(in the rows, 128 means zero)
One turn sends every row of this set to another row. A few are shown first. Where does it send the rows asked after them?
j_608: [ 84 142 121 120 143 143 127 123  99 145 125 151 135 158 144 118 144 157
 108 108 137 133 131 152 124 139 152 154 119  75 145 154 123 140 140 130
 101 119  94 151 129 121 162 115 114 130 124 151 112 137 134 141 127 129
  94 140 140 123 140 140  86  98 123]
j_753: [118 146 150 128 119 155 115 114 130 143 104 142 143 181 164  96 147 157
 110 124 136 124 111 143 140 140 122 119 137 114 110 138 103 118 129 135
 130 108 130 151 151 138 118 140 116 126 158 158 110 139 142 169 131  70
 147 148 122 116 120 126 126 112 136]
j_621: [131 176 114 137 135  95 134 120 126 119  89 107 104 117 162 139 125 160
 129 144 119 116 142 142 145 157 120 152 124  97 137 172 144 108 111 115
 119 125 124 114 152 136 124 147 116  82 131 124 133 129 140 125 111 118
 116 126 151 108 123 114  72  99 132]
j_557: [ 97  96 125 140 126 129 132 165 146 104 103 125 140 152 143 132 122 142
 119 151 139 104 120 127 152 107 125  90 116 143 147 111 117 122 113 138
 123 117 149 125 111 157 172 133 118 124 112 142 130 124 138 131 130 167
 140 144 122 102 131 100 135 125 178]
j_615: [146 175 142 100 168 127 110 129 134 111 130 109 106 130 144 139 129 113
 133 121 145 134 163 125 104 134 104 131 134 148 108 122  95 152 122 123
 145 124 108 101 146 100  83 142 150 130 159 131 122 117 100 124 128  82
 128 119 114 126 115 131 107 138 119]
j_556: [139 160 142 110 136 129 117 140 120 131 141  82  99 119 152 136 115 125
 128 123 120 143 161 100 146 132 111 135 109 173  98 116  96 138 134 161
 125 112 110 117 125 115  91 133 149 110 145 108 125 146 105 102 123  92
 112  99 107 101 122 127 129 127 124]
j_158: [128 110 126 131 120 115 146 112 142 141 133 141 118 118 139 139  69 129
 142 135 110 145 105 125 126 159 125 122 106 127 135 137 130  93 145 148
 120 118 150 118 143 129 129 154 145 137 172 133 128 120 141  96 137 126
 104 108 149 144 135 123 116 150 155]
j_477: [127 160 111 134 143  92 137 126 130 123  95 112 111 107 154 148 117 144
 129 146 112 125 146 138 141 162 102 152 123  99 145 173 149 111 112 118
 126 132 126 106 144 134 141 140 126  84 126 118 140 122 141 104 117 131
 121 118 149 115 135 111  73  96 133]
j_41: [124 160 133 127 127 137 125 132 144  96 137 127 117 124 136 124 121 134
 111 107 146 103 157 122 161  96 150 156 123 162 109 100  84 121 145 181
  99 111 101 160  89 117 114 121 121 159 131 134 131 124  98 145 105 144
 135 124 139 101 120 140 131 127 133]
j_316: [123 123 144 141 142 133  99 153 132 130  96 132 156 129 155 130 161 122
 136 111 117 124 160 145 138 116 136 150  94 143 126 125 119 167 121 125
 116 134 101  93 142 107 118 113 178 150 124 136 141 149 111 139  98 145
 105 147 117  94 123 166 115  91 117]
j_401: [109 147 158 133 160 153 117 121 135  97 112 135 148 133 116 150 151 157
 145 125 153 105 181 136 120 111 138 127 124 129 138 150 104 155 129 115
 131 105 118 133 127 147 145 112 112 101 120 151 153 135 130 162 129 114
 118 100 108 124 138 138 100  83 156]
j_181: [120 137 127 130 134 122 159  93 137 111 149 141 115 126 103 157  97 142
 141 106 146 122 141 126 113 146 120 128 130 105 135 140 115 121 132 148
 128 103 135 141 126 164 156 137 112 110 161 134 145 131 150 124 138 113
 131  93 130 155 153 139 109 130 159]
j_104: [112 146 133  95 184 135 108 146 126 117 119 144 124 167 134 128 151 131
 120 117 159 108 161 145  87 116 110 129 149  99 141 132  97 152 123 107
 147 118  95 101 156 106 125 136 133 130 138 151 119 112 111 133 142 111
 125 138 130 127 127 134  88 135 130]
j_954: [117 148 123 136 126 127 132 152 115 120 131  87 114 127 165 132 119 146
 114 136 123 130 153 100 175 123 127 115  80 170 108 105 110 134 123 179
 108 108 137 128 108 134 131 121 122 109 131 112 127 148 116 101 115 134
 115 111 105  84 129 111 137 111 153]
j_612: [118 119 155 113 123 165 120 132 133 137 112 147 152 173 156  96 142 138
 117 123 137 128 110 141 129 140 121 102 141 112 115 127 101 127 126 131
 145 105 138 150 152 133 127 139 130 140 151 157 118 152 136 168 140  77
 142 151 110 133 122 126 132 117 130]
j_673: [123 118 118 132 158 110 130 149 137 147 139 153 120 100 140 128 114 108
 120 144 127 141 155 132 127 131  91 135  98 119 156 147 146 103 119 122
 136 129 142  91 126 111 151 120 145 125 119 130 133  95 138  97 142 179
 111 124 129 140 142 114  99 104 126]
j_263: [100 149 130  98 175 134 112 140 127 113 121 136 129 156 131 131 143 131
 114 111 158 120 151 144  85 123 114 126 150  96 144 148  90 148 119  98
 150 119  90 106 162 109 126 134 135 128 133 156 125 110 121 139 141 107
 125 152 135 126 126 130  86 131 139]
j_187: [107 154 147 140 157 143 131 109 133  99 134 139 133 144 114 158 139 154
 144 122 161 108 180 135 116 115 142 125 133 122 139 148 107 139 124 132
 134 102 121 149 126 149 152 123 109 109 126 141 154 129 143 157 135 103
 126  95 121 145 149 140 109  90 148]
j_348: [128 161 151 135 121 142 124 117 132 127  99 129 137 174 160  91 152 172
 110 127 136 118 121 144 146 144 127 126 131 115 107 140 105 112 126 140
 124 102 125 155 138 133 116 139 106 115 157 149 114 146 132 175 114  69
 146 145 132 109 111 127 114 104 136]
j_614: [113 158 113 114 106 131 141 146 125  76 114  87 118 115 124 167 113 111
 151 126 107 104 154 126 153 100 154 137 139 133 127 104 114 158 132 144
 126 130 103 125 130 148 128 119 153 162 126 126 132 159 125 125 109 131
 124 127 112 106 133 144 137 154 133]
j_602: [128 115 131 135 136 128  96 150 132 141 102 131 159 122 163 133 139 109
 128 107 103 122 146 134 146 120 135 159  99 135 120 125 119 156 111 126
 109 128 105  87 153  94 119 114 178 159 126 133 133 152 113 126  96 141
 102 143 123 101 126 161 122 106 109]
j_445: [134 161 110 104 101 133 133 136 120 130 141 109  91 145 155 116 145 125
  85  96 114 116 115 144 171 114 104 142 155 106 113 120 117 123 107 159
 122 121 105 146 123 138 137 112 124 147 137 126 100 133 125 121 133 113
 167 143 135 117 122 120 133 143 103]
j_311: [ 96 151 125 132 119 152 142 115 100 148 139 142 128 129 150 115 130 149
 120 117 113 133 118 152 151 142 160 168 104  82 131 154 131 122 141 151
 102 117 104 163 118 118 151 113 127 126 129 122 118 145 142 131 121 121
 102 119 132 121 143 140 109  84  99]
j_737: [130 184 121 145 129 100 135 115 118 122  90 100 110 125 158 131 134 161
 116 147 123 118 146 141 149 156 132 152 133 109 134 175 136 106 122 126
 119 121 111 134 146 142 119 142 113  84 140 125 124 130 135 131  98 100
 125 126 157 101 117 117  88 100 141]
j_591: [117 138 157 134 168 148 103 142 128 105 105 132 160 143 135 140 161 142
 143 126 153 108 190 134 126 107 147 134 118 127 130 146 115 166 119 115
 134 115 113 113 131 127 139 113 139 115 112 146 155 137 120 167 113 124
 110 122 108 120 133 148 105  73 149]
j_478: [132 132 108 122  95 118 123 137 127 145 130 112 116 126 158 126 134 108
  97  88  99 128 111 142 172 132 106 157 123 112 118 118 116 139 103 161
 104 134 113 121 144 130 133 111 156 160 148 124 109 144 122 100 116 122
 144 146 131 116 124 150 126 137  89]
j_55: [117 161 134 134 127 134 124 127 133  99 140 127 112 122 124 119 118 134
 117 107 148 106 152 117 162  89 143 142 117 160 109 108  84 116 150 181
  93 120 109 153  84 121 120 107 118 155 140 129 130 114  97 149 111 142
 138 124 136 102 120 137 126 126 138]
j_65: [128 113 116 126 123 111 143 119 143 141 130 143 118 107 139 134  79 125
 137 146 115 146 100 120 123 165 126 137 101 128 132 135 127  94 148 143
 119 120 150 116 140 121 116 155 148 129 174 132 126 124 139 101 142 122
 109 124 143 136 142 120 115 152 154]
j_617: [140 107 135 128 119 124 123 143 161 112  98 148 138 116 133 132 129 107
 138 138 128  94 114 151 136 109 103 112 160 118 143 129 136  99 114 107
 146 119 151 116 128 151 138 135 144 158 133 152 143 110 148 161 129 149
 163 161 124 139 123 121 131 140 145]
j_115: [124 118 120 126 124 112 144 114 140 134 133 139 125 105 133 140  76 124
 148 131 117 143 112 119 123 167 126 135 105 121 138 137 126  94 145 146
 121 112 156 120 147 129 123 158 147 130 176 136 129 124 140  94 135 117
 112 109 142 145 151 121 116 144 151]
j_209: [130 113 109 111 157 128 121 145 141 150 155 160 126 104 139 120 108 113
 106 132 141 146 142 128 120 124  95 128 103 129 147 140 131 104 129 126
 131 122 144  92 113 103 149 116 141 137 120 131 128  90 121 113 146 178
 121 122 133 143 143 106 113 102 129]
j_837: [127 117 140 119 152 140 111 144 137 133 160 160 125 127 138 103 108 117
  89 103 160 126 142 124 137 101 114 136  89 154 118 117  99  97 145 153
 106 115 129 134  88  98 137 115 127 157 137 137 127  92 103 126 145 161
 135 129 129 130 135 130 121 109 127]
j_245: [122 171 138 131 125 137 126 133 138  91 135 115 117 128 133 126 115 137
 129 104 136  99 154 118 160  87 150 144 120 156 111 105  82 123 144 175
  93 123 102 163  90 121 117 120 121 151 139 126 129 124 103 147 105 140
 139 123 137 100 122 142 136 139 133]
j_344: [102 144 123 102 179 134 111 137 125 116 112 147 128 165 131 125 144 131
 110 108 162 113 153 153  88 122 117 133 148  92 147 136  98 151 124 102
 149 123  98 108 160 113 138 137 129 140 133 161 120 111 117 141 139 115
 118 138 132 124 130 134  87 127 130]
j_920: [158 131 134 137 100 128 124 118 160 130 118 153 128  92 138 129 122 100
 138 131 112 113 108 151 148 120 113 133 156 111 128 138 145  87 132 128
 137 123 133 123 125 129 116 122 156 170 143 136 146 116 147 164 115 117
 150 146 126 153 126 135 127 136 111]
j_486: [102 120 128 145 119 129 122 156 121 119 120 100 133 140 151 124 118 149
 103 142 133 122 134 108 172 113 133 104  80 161 131 100 108 119 112 160
 109 117 151 126 110 151 156 129 109 113 123 132 128 143 128 118 122 162
 126 121 108  90 133 106 138 116 174]
j_415: [133 161 127 118 131 129 119 142 114 123 140  70 101 126 164 132 122 138
 126 129 126 143 152 102 158 135 128 135  88 164 107 109  98 138 127 175
 117 116 133 112 115 122 104 134 134 111 138 103 126 147 102 101 119 116
 112 102 111  93 128 124 133 109 135]
j_63: [136 142 126 122 144 128 119 162 138 128 107 147 124 116 164  99 106 134
 135 183 115 123 106 126 131 136 134 108 108 145 132 132 129  75 157 114
 146 129 143 120 115 102 104 160 134 133 131 135 122 113 117 128 132 129
 106 153 132 112 114  89 118 132 150]
j_62: [119 129 126 106 118 141 138 154 122 104 116 106 122 110 129 167 125  95
 147 138 102 120 145 134 130 112 138 124 145 115 137 107 129 163 126 126
 146 139 120  99 139 151 129 119 166 152 115 133 124 168 144 118 126 119
 110 133 102 124 142 133 145 158 128]
j_482: [100 110 123 139 123 124 129 165 137 114 107 108 142 141 145 129 117 141
 111 151 130 115 125 119 169 112 131 105  97 151 142 111 112 121 113 149
 116 120 151 128 110 163 165 131 105 117 123 147 130 131 137 117 126 172
 131 133 114  98 131 107 143 124 181]
j_542: [132 131 114 135 149 105 130 137 130 141 115 131 115  91 147 145 114 121
 125 149 118 141 142 136 131 149 102 139 109 112 158 167 157 105 118 112
 133 131 134  89 141 123 147 127 140 105 121 121 132 109 132  93 127 164
 118 115 133 135 144 103  81  98 131]
j_791: [129 164 126 114 149 156 115 157 133 118 105 133 122 131 161  96 131 139
 119 177 135 119 130 126 144 108 126 101 132 137 128 125 126  82 152 104
 152 128 139 134 103 104 116 142 106 138 113 133 121 112 121 149 137 120
 120 152 120  99 112  84 121 110 146]
j_414: [128 143 106 108  95 125 127 140 130 141 137 105 104 132 153 124 134 111
  92  85 108 116 111 144 172 121 106 153 140 102 116 113 114 126 100 160
 115 129 100 130 140 132 135 112 140 153 147 125 112 143 124 117 123 119
 159 144 136 110 128 136 128 141  86]
j_595: [128 125 150 141 159 142  97 155 137 121  94 132 157 129 150 139 167 129
 139 121 133 116 172 142 131 105 142 147 101 144 126 141 122 175 121 117
 124 120 107  95 144 113 116 113 162 133 123 137 143 135 112 152  99 136
 104 139 114 101 122 161 118  84 125]
j_230: [147 113 134 130 110 126 129 132 171 116 103 162 131 107 139 122 128 101
 140 140 121 102 110 154 138 114 106 117 161 121 137 134 140  93 121 120
 136 128 149 123 127 145 119 133 151 161 135 141 150 118 145 165 119 135
 156 151 133 145 119 129 138 142 132]

j_556 turns into j_187
j_608 turns into j_63
And these:
j_615 turns into j_181
j_595 turns into j_477
j_62 turns into j_311
j_414 turns into j_753
j_415 turns into j_401
j_263 turns into j_158
j_348 turns into j_617
j_115 turns into j_55
j_344 turns into j_65
j_920 turns into j_445
j_737 turns into j_557
j_954 turns into j_591
j_316 turns into j_621

